Here is a table of points, one per row:
[ 0.3  1.1  0.2 -0.6  0.5  1.5 -0.4 -0.7  0.8  0.6 -0.7  1.4  0.9  0.1 -0.5  0.3  1.2  0.0 -1.2 -2.2 -2.5  0.1 -0.9
  0.2]
[ 0.3 -0.1 -1.5 -1.9  0.7  0.6  0.4 -2.7 -0.4  0.9  0.9  0.0 -0.2 -0.1  0.7 -1.4 -0.4  1.4 -0.1 -0.2  0.4 -0.3 -0.4
 -0.2]
[ 0.9 -1.1 -1.4 -0.2  0.7  1.2  1.3 -0.8 -1.4  0.6  1.3  1.6 -0.6 -0.2  1.8 -1.2 -0.8  0.6  1.5 -0.8 -0.2 -0.1  0.6
  0.8]
[ 0.5 -0.4  0.6  0.5 -0.4  1.5 -0.5 -0.2  1.4  0.6  0.4 -1.3 -0.1 -1.0 -0.1  0.6  0.2 -0.3 -0.7  0.1 -0.3  1.6  1.3
 -0.3]
[-0.4  0.4  1.8 -0.3  0.2 -0.9  2.3 -0.1  0.1 -0.8 -0.4 -1.3 -0.2  0.4  0.2  0.0  1.3  1.2  0.1 -0.9  0.2  0.2 -1.4
 -0.2]
[-1.4  0.4 -0.5  1.4 -0.6  0.3  0.5 -0.2  0.8  2.1 -0.1 -1.2  0.1 -0.1  1.0 -0.8 -0.6 -0.4  0.1  0.6 -1.2  1.5  1.1
 -0.1]
[ 1.1 -0.1  0.4 -0.1 -0.9 -0.4 -0.5  0.4 -1.0 -1.7 -0.7 -0.9  0.0  1.4  0.7 -0.4  0.8  1.5  0.2 -0.8 -0.4  1.3  1.3
 -1.2]
[ 0.6 -0.6 -0.8  0.8  0.7 -1.0  0.5  1.2 -0.6  0.9  1.7 -0.8  1.0 -1.5 -1.4  0.6  0.4  1.0  1.2 -0.2 -0.5 -0.9  0.6
 -1.3]
[-0.5 -0.9 -0.7 -1.7 -1.1 -1.8  0.4 -0.3  0.9 -0.8  1.5  0.5 -0.2  0.2 -1.3  0.7 -0.3 -0.1  0.7  1.7 -0.1  0.2 -0.1
  0.8]
[-0.6 -3.5  1.4 -0.2 -0.2 -1.2  1.8 -0.3  0.0 -0.5 -0.6 -1.2 -0.1  0.3  0.2 -0.2  1.2  0.8  0.1 -1.0  0.4  0.3 -1.0
 -0.3]
[ 0.3  0.2  0.4  2.0 -1.2 -1.8  0.6  0.0 -0.8  0.3 -2.0  0.2 -2.1 -0.5  0.5 -0.8  1.0  0.9  0.1 -0.6  0.0 -0.8 -0.8
 -0.9]
[ 0.5 -0.4  0.8  0.6 -0.6  1.3 -0.5 -0.3  1.4  0.5  0.4 -1.2  0.0 -1.1 -0.1  0.7  0.2 -0.3 -0.6  0.0 -0.4  1.7  1.4
 -0.3]
[-0.2 -0.2  0.0 -0.9  1.1  0.1 -1.1 -0.9 -0.9 -0.2  1.3 -1.2  1.0  0.4  1.0 -0.6 -0.4 -0.9 -1.0  1.1  1.0 -3.5  0.5
  0.6]
[-0.7  0.4  0.1 -1.1  1.2 -0.3 -0.6 -0.5  0.5 -1.0  1.4  1.3 -0.9 -3.4  1.0  0.2 -0.8  0.8  0.7  0.3  1.5 -0.6  0.5
 -0.6]
[ 0.6  0.3  0.4  2.0 -0.2  1.8 -0.7 -0.1 -1.0  1.0  0.4 -1.1  0.0  0.0 -2.5 -1.9  0.8  0.4  2.0 -0.2  0.1 -1.6 -0.8
  0.9]
[-0.5  0.4  1.2 -0.6  1.4 -0.7  2.1  0.2  1.1  0.3 -0.7 -0.3 -0.4  1.2 -0.7  0.4  0.5 -0.2  0.4  0.4  0.9 -0.1 -0.7
 -0.4]
[ 0.8 -0.8 -1.1  0.1  0.1  0.8  0.0  1.0  0.0  0.9 -1.0 -0.9 -0.9 -0.1  2.2  1.0 -1.0 -0.1 -0.3 -0.9 -1.5  0.5  0.3
  0.0]
[-0.6  0.5  0.2  1.9 -1.6  0.6  0.4 -0.4 -0.1 -0.8  0.5 -0.7 -1.2 -1.1 -0.6 -0.1  1.7  0.0  0.3  0.1 -1.0 -0.5  0.3
  0.2]
[-0.7  0.6  0.6 -1.1  0.6 -0.4 -0.1 -0.8 -1.2 -0.4  1.3  0.2  0.2 -0.3  0.9  0.5 -1.5 -0.1  0.3  1.3  0.9 -0.2 -0.2
  1.0]
[-3.4 -0.3  0.0 -0.4 -0.1 -0.6 -1.0  0.5  0.4  0.0 -0.6  0.4 -0.4  2.1  0.4  0.2 -0.1  0.6  0.3  0.4  0.6  0.9  0.9
 -1.8]
[ 0.2 -0.2  0.7  0.6  1.1  0.0 -1.5 -0.2 -1.3 -0.2 -0.2  0.5  0.7  0.0  1.1  0.8  1.2 -1.4  1.5  0.1  0.1  1.7  1.9
 -0.2]
[-0.8  0.6  0.4 -0.3  2.2  2.1 -0.6  1.1 -0.8 -1.4 -0.7  0.5 -1.2 -0.9  0.4  0.4 -1.7  0.0 -0.5  0.2  1.7 -0.4  0.6
  1.1]
[ 1.7  0.3 -0.4 -0.7 -0.5 -0.1  0.1  1.0  0.7  1.0 -0.2 -1.0 -0.4 -0.3  2.5 -1.1 -1.0 -0.9  0.0 -0.5 -1.0  0.9  0.3
 -0.7]
[ 0.7  0.5  1.8  1.2 -0.7 -0.2 -0.1 -2.9  0.2  0.7 -0.2  0.5 -0.2  1.6 -0.9  1.4 -3.3  0.7  0.7 -0.3 -0.2  0.1 -0.1
 -1.7]
[ 0.7  0.2  0.4  0.6  0.6  0.5 -1.5  0.7  0.3  0.5 -1.2  0.6  0.6  0.0  1.0  0.9  1.1  0.1 -0.1 -0.5 -2.5 -0.3 -0.9
  1.0]
[-0.7 -0.6 -0.8 -1.6 -0.5  2.8  1.0  2.0  0.8  0.7  1.4  1.0 -0.3 -1.1  0.3  1.5 -0.2 -0.4 -0.8  0.3 -0.6  0.2 -0.2
 -0.8]
[-0.9  0.9 -2.6  0.5 -1.4  0.7 -0.4  1.3  0.6 -0.4  0.3 -1.8 -0.9  0.4 -0.1  1.7 -0.8  0.0  0.1 -0.1  0.1  0.0 -3.6
 -0.2]
[ 0.3 -0.2 -1.0 -1.1  1.0 -0.8 -0.8 -1.6 -0.1 -1.2  1.6 -0.2  1.2  0.0  0.0  0.7  0.3 -0.7 -1.3 -3.5  1.5  0.8  0.2
  1.3]
[ 1.4  1.0  0.7 -0.3  0.0 -0.5 -1.2  0.8  1.0  0.8 -0.6  0.6  1.1 -0.5  1.1 -0.9  1.2 -1.3  0.3  0.0  0.2  0.4 -2.4
  0.2]
[ 0.4  1.3  0.3  0.2 -0.1  0.7  0.6 -0.2 -0.3 -0.2 -0.2  1.5  0.2  1.3 -1.8  0.9  0.9  0.0  0.0  1.0  0.3  0.2  0.3
 -2.2]
[ 1.4 -0.8  0.1  0.4  0.0 -0.7 -1.1 -0.7  0.8 -0.4  0.3  0.0 -3.1 -0.1 -1.5 -0.1 -0.2 -0.6 -0.6  1.5  0.2  1.1  0.4
  2.0]
[-0.3 -0.1  2.2 -1.4  0.7 -0.2  1.7 -0.5  0.4 -0.5 -0.7 -1.0 -0.4 -0.8  0.6  0.2  1.1 -0.6  1.8 -0.4  0.3  0.3 -0.4
  0.3]
[ 1.0  0.0 -0.9 -0.8  2.2 -1.9 -0.3  0.0 -0.3  0.1  0.5 -0.1  0.7 -1.2 -1.2 -0.4  0.8  0.9  0.0 -0.2  0.4 -1.4  0.1
  0.2]
[ 0.6  0.1  0.2  0.7  0.3  0.1 -1.2  0.7  0.5  0.5 -1.4  0.8  0.7 -0.5  1.0  1.1  1.3  0.1 -0.1 -0.5 -0.2 -0.2 -1.3
  0.9]
[-3.3 -0.5  0.2  0.5  0.1  0.2 -1.8  0.5  1.0  1.1 -0.8  1.0 -0.2 -0.1  0.8 -3.2  0.9  0.1 -0.5 -0.8 -0.3  0.2 -0.9
  0.5]
[ 1.3  0.8  0.4 -1.2 -2.2  0.5 -0.2  2.2 -1.2  0.9  1.0  1.6 -0.5  1.4  0.1 -0.9  0.5 -0.5  0.1 -0.5  1.8 -1.4  1.2
 -0.5]
[ 0.0  0.6  0.5 -0.8  0.7 -0.3  1.1  0.3  0.9 -0.3 -1.4  1.4  0.8  1.5 -1.4 -0.4 -0.3 -0.3  0.1  0.7  0.4  0.2  0.8
 -1.4]
[-0.2 -0.8 -0.4 -1.7 -0.5 -1.4  0.3 -0.3  0.7 -1.2  1.9  0.2 -0.4  0.7 -1.2  0.5 -0.5  0.0  0.6  1.8 -3.4 -0.4  0.0
  0.9]
[-1.1  0.6 -0.1  0.8 -0.2  0.4  1.9  0.6  0.9 -3.8 -1.5  0.2  0.7 -1.1  0.6 -2.1 -0.7 -1.3 -0.4  0.5 -0.9  0.0  0.7
  0.0]
[ 1.0  0.0 -0.2 -0.2  0.2 -0.3 -0.3  0.7  0.3 -0.6 -0.6  0.1 -0.2  2.1  0.0 -0.2 -0.1  0.5  0.3  0.6  0.4  0.6  1.2
 -1.4]
[-0.8  0.6  0.7 -1.0  0.4 -0.3 -0.1 -2.2 -1.0 -0.1  1.4  0.3  0.1 -0.3  1.1  0.3 -1.5  0.2  0.2  1.1  0.9 -0.2 -0.4
  0.9]
[ 0.2 -0.4 -0.3  0.1  0.6 -0.4 -0.3  1.0  0.7  1.1  0.4  1.7  1.2 -0.2  1.1 -0.1  1.3  0.3  0.6  0.3  0.1  0.0 -1.0
  0.9]
[ 0.4 -0.1  0.4  0.0  0.8 -0.7  0.8  0.6  0.5  0.0  0.0 -1.6 -1.4  1.8  0.7  0.7  0.6  0.6  0.5  0.3  0.9  0.3 -0.6
 -0.4]
[ 0.4 -0.2 -1.2  0.6  0.1 -0.2  0.0  0.2  0.3  0.4  1.2  2.6  1.2 -0.3 -0.3 -0.5  0.5  1.6  0.5 -0.5  1.2  0.2 -1.2
 -0.1]
[-0.8  1.3 -1.5 -0.1  0.4  0.9  0.6 -0.3 -0.4 -0.2  1.0 -1.9  2.5 -0.2  0.7 -0.6 -0.1  1.2 -0.7  1.3  2.2  0.3  0.5
  1.0]
[-0.1 -1.6  0.6 -2.6 -0.8  1.5 -0.4  0.2  0.4  0.1 -2.4 -0.3  1.9  0.1 -1.8 -0.6  0.6  0.4 -0.6 -0.8  0.8 -0.3  0.1
  2.3]
[ 0.9  0.0 -0.1 -0.2  0.1 -0.3 -0.3  0.7  0.2 -0.6 -0.7  0.2 -0.2  2.1  0.1 -0.2 -0.1  0.6  0.3  0.5  0.4  0.6  1.2
 -1.4]
[-0.8 -0.2  0.9  1.2  0.6 -1.4  1.1  1.6 -0.5  0.7  1.5  0.4  0.6 -1.0 -0.6  0.4 -0.3  1.2 -4.2  0.0 -0.3 -0.7  0.2
 -0.8]
There is one direction along which these points spread out most. Take the direction at right angles to it along which they spread out most. Then take the direction at right angles to both along which they spread out most. Go by this last direction. How far along it is each point below, from 0 to 99? The average is 50, and the first point in the table lies past the average. One standard deviation of the points above along it is 16.
[ 2.0  0.5  0.4 -0.1 -1.7  0.3  0.6 -0.8 -3.0  0.0  0.1  0.5  0.3 -0.5  1.1 -0.8 -0.9 -1.2 -2.1  0.3  0.4  2.8 -2.8
 -0.6] -> 40
[ 0.7 -3.8 -0.1  1.3  0.5  1.6  1.0 -1.2  0.0 -0.9  0.0  0.8  0.9  1.3  0.0  0.5 -0.1 -2.0 -0.4  1.3  0.1 -1.0  0.1
 -1.1] -> 46
[-0.3  0.1 -1.2  0.3 -0.7 -1.1 -0.7 -0.3  0.7 -0.7 -0.3  0.5 -1.9 -0.1 -1.5  0.5  0.4 -1.9 -0.1  1.4 -0.4 -0.4  0.6
  1.2] -> 42
[-0.9  1.4 -1.0  1.0 -1.1 -0.3  0.9  0.1  1.2  0.0  0.9 -0.6 -0.9  0.6 -1.2  0.3  0.0 -3.4  0.2 -3.5  0.3 -0.9  1.5
  0.9] -> 43
[ 1.0  0.7  0.1  1.5 -1.4  0.2  0.4  0.1  1.5  0.4  0.3 -1.1 -0.3  0.1 -0.6  0.1 -0.3  1.2 -0.3  1.8  0.8  0.4  1.2
  2.0] -> 37
[ 1.3  0.6  1.0  0.1 -0.2 -1.0 -2.4  1.0  1.3  0.6 -1.0  0.4  1.4 -0.4  0.6 -1.3 -3.4 -0.7  0.3 -0.6  0.0  0.1 -1.1
  0.4] -> 41
[ 0.2 -0.1  0.7  1.1  1.2 -1.4 -1.3  0.4 -1.0  1.0  0.4 -0.9 -1.6  0.7 -0.9 -0.1  0.5 -1.2 -0.2  1.0  1.0  0.2 -0.3
 -0.4] -> 54
[ 0.1  1.3 -1.7  0.7 -2.0  0.0 -0.3 -2.9  1.0  0.0 -0.9  0.2  0.0  0.4  0.5  2.1  1.2  0.2 -0.6  0.4  0.6 -2.1  1.2
  0.7] -> 45
[-2.2  1.0 -0.1  0.4 -0.5  0.0  1.4 -0.4 -3.4  1.9 -1.3 -0.1  0.8 -0.6 -0.5 -0.6 -0.2 -1.3 -0.3  0.9 -1.4  0.9  0.6
  0.2] -> 43
[-0.4 -1.1  0.4  0.0 -0.7  0.3  0.2  2.6 -1.3  0.9 -1.0  0.5 -0.3 -0.7  0.0  2.3 -1.7  0.5  0.0 -1.6 -0.3  0.0  1.0
  1.3] -> 36
[-2.1 -0.3  0.7  1.1 -0.6  1.3 -1.3  0.1 -1.4 -2.9  0.5 -1.4  1.3  0.0 -1.8 -0.1  0.1  1.2  1.9 -0.9 -0.1 -0.7 -1.4
  0.2] -> 69
[ 0.2  1.1 -0.6 -1.4  1.7 -1.1  0.0 -0.3 -0.7 -0.1  1.0  0.6  0.7 -0.3  0.1 -0.3  0.2  1.0 -0.5 -0.1 -3.3 -0.6  0.3
 -0.2] -> 51
[ 0.7 -0.3 -1.6  0.8 -0.2 -0.3 -0.3 -0.4 -0.3  0.1 -2.8 -0.5 -0.9 -1.9 -1.4 -0.2 -1.0  0.2  0.1 -0.7  0.1 -1.1 -0.1
 -3.0] -> 50
